(-29, 62, -40, -35) >> -29, -35
(-54, -62, -55, 24, 70, 15) >> -54, 15
(-61, -40, -7, 25, 74) >> -61, 74
(9, -26, 23, 63, -12) >> 9, -12
(-37, 7, 3, -30, -32, -56, -41) >> -37, -41
(-74, -47, -58, 67) >> -74, 67
(68, -65, -67, -23, 1) >> 68, 1
---
[-0.007 -0.103  0.017  0.131] => 0.017
[-10.94 -12.76  -9.85   9.79  -9.20] => 9.79
[ 0.111 -0.078 -0.052 -0.155  0.117] => -0.155
[ 158.76   37.64   97.38  -56.92  -33.28 -145.35  191.35] => -145.35
[ -3.05   3.76  14.01 -13.14] => 14.01
[-11.3   0.6  -9.7  10.8  17.8 -14.4] => 17.8
---
[-33  -2 -58  70 -12   1 -20] yields -20
[ 20 -32 -40 -35  16  66] yields 66
[-51   8 -61 -64 -50 -53] yields -53
[-37 -14  57 -61  25  27 -63] yields -63
[-10 -69  25 -20  12] yields 12
[-54  46  13  -7 -12  20] yields 20
[ 27  28 -25  -1 -12 -35 -56] yields -56
---
[[-64  50 -26 -37]
 [-43  28 -32 -49]
 [-35 -19   5  17]] -> 17

[ -7 -30 -48   7   1 -20 -57] -> -7

[[-46  46  20 -70 -12]
 [  4  10  -6  26   3]
 [-23   8  15 -38 -10]] -> 20

[ 23   0   5 -58] -> 0

[ 28  -3 -63  10 -10  25] -> 10

[[ 20  15 -15   2 -23]
 [-44  -6 -67 -31  51]] -> 15

[68 -8  0 16] -> 0

[-63 -44  -6  -4] -> -44

[ -4 -15  -7  64 -23] -> -7
---
[[-28  55  14  21 -23 -58]
 [-40   1  70 -34 -16 -67]
 [  9 -17 -17   0  12 -12]] ⇒ 55

[[ 45 -15  36  -4  20   8  11]
 [-25  -7  20 -14   0   1 -19]
 [-20 -54   5  16 -14   1   3]] ⇒ -15

[[-41 -38  -8   8]
 [ 19   7 -24  -3]
 [-44 -56  -8   8]] ⇒ -38

[[-12  19 -15 -15  45  53   6]
 [  9  18  17 -10 -26  44   6]
 [-23  17   7  -1 -11  10   6]] ⇒ 19

[[ 19  26  42 -64  -1  15]
 [-46 -26 -23  32 -23  19]
 [-61 -18   1 -35 -37  71]] ⇒ 26

[[-26 -28  60  -1 -17  51]
 [ -7 -20  42   2 -24  -3]
 [-43  45  31  28   6 -14]] ⇒ -28

[[-24 -68   6 -11  27]
 [-15  23   1 -13 -22]
 [  0  22  -4  -4  70]] ⇒ -68
---
Input:
[[125 172 149  99 191]
 [106  86 252  49 126]]
Output: 252, 191

Input: [701  64 973 286]
Output: 973, 701

Input: [761  90 126  58  37]
Output: 761, 126

Input: [2159 4983 3216 8097]
Output: 8097, 4983

Input: [14 79 71 67 56]
Output: 79, 71

Input:
[[40 38 46 54 22 53]
 [33 21 92 19 70 53]]
Output: 92, 70
---
113.37,-119.34,84.92,-136.23,138.01 -> -136.23

192.43,-103.52,-121.52,27.57,63.11,178.47,-14.86
214.31,-149.13,-221.72,29.74,109.47,223.61,-24.91
106.15,-26.63,-122.04,-13.32,96.68,103.62,8.15
-> 103.62

-15.99,-7.66,9.01,10.82 -> 9.01

-104.72,-136.14,-200.04,-159.14
155.12,-85.88,-76.47,-81.01
-149.05,-50.23,-81.10,-32.72
-> -81.10

0.13,-0.15,0.09,-0.11 -> 0.09

132.27,-161.69,-0.71,88.75,104.24,16.15
65.52,-77.97,-21.92,160.68,109.29,65.96
-> 109.29
---
[[0.11, 0.13, 0.11, -0.13, 0.13, 0.12],
 [0.10, 0.08, 0.10, 0.09, 0.09, 0.10]] result: 0.10

[[0.171, 0.115, 0.136, 0.017, -0.039, -0.092],
 [-0.201, 0.112, 0.132, 0.156, 0.191, 0.191],
 [-0.033, -0.044, -0.233, 0.085, 0.199, 0.145]] result: 0.132

[[-9.89, 12.06, -7.16, -12.13, -11.93],
 [-11.49, 3.85, -12.87, -8.35, -8.65]] result: -12.87

[[-9.22, 21.33, -17.95, 1.69],
 [-12.37, -11.14, -19.98, -13.84],
 [-12.38, -2.99, -2.00, -4.40]] result: -19.98

[[0.401, -1.965, 1.943, 1.985, 2.076, -1.784, 0.144],
 [0.475, 0.937, 0.316, 0.844, 0.438, 0.095, 0.962]] result: 0.316

[[136.8, 210.8, 71.0, 208.1, 212.4],
 [155.9, 178.9, -126.6, 164.1, 217.0]] result: -126.6

[[-124.39, -102.95, -11.63, 37.21, -152.59, -8.30],
 [-96.95, -135.22, -40.29, 7.37, -126.25, -6.03],
 [-46.20, -5.62, -28.55, 111.82, -114.27, 131.96]] result: -40.29

[[-0.16, 0.07, 0.06, -0.02, 0.14, -0.20],
 [0.03, -0.04, 0.07, -0.09, 0.02, -0.22],
 [-0.11, -0.06, -0.07, -0.05, 0.00, -0.19]] result: 0.07
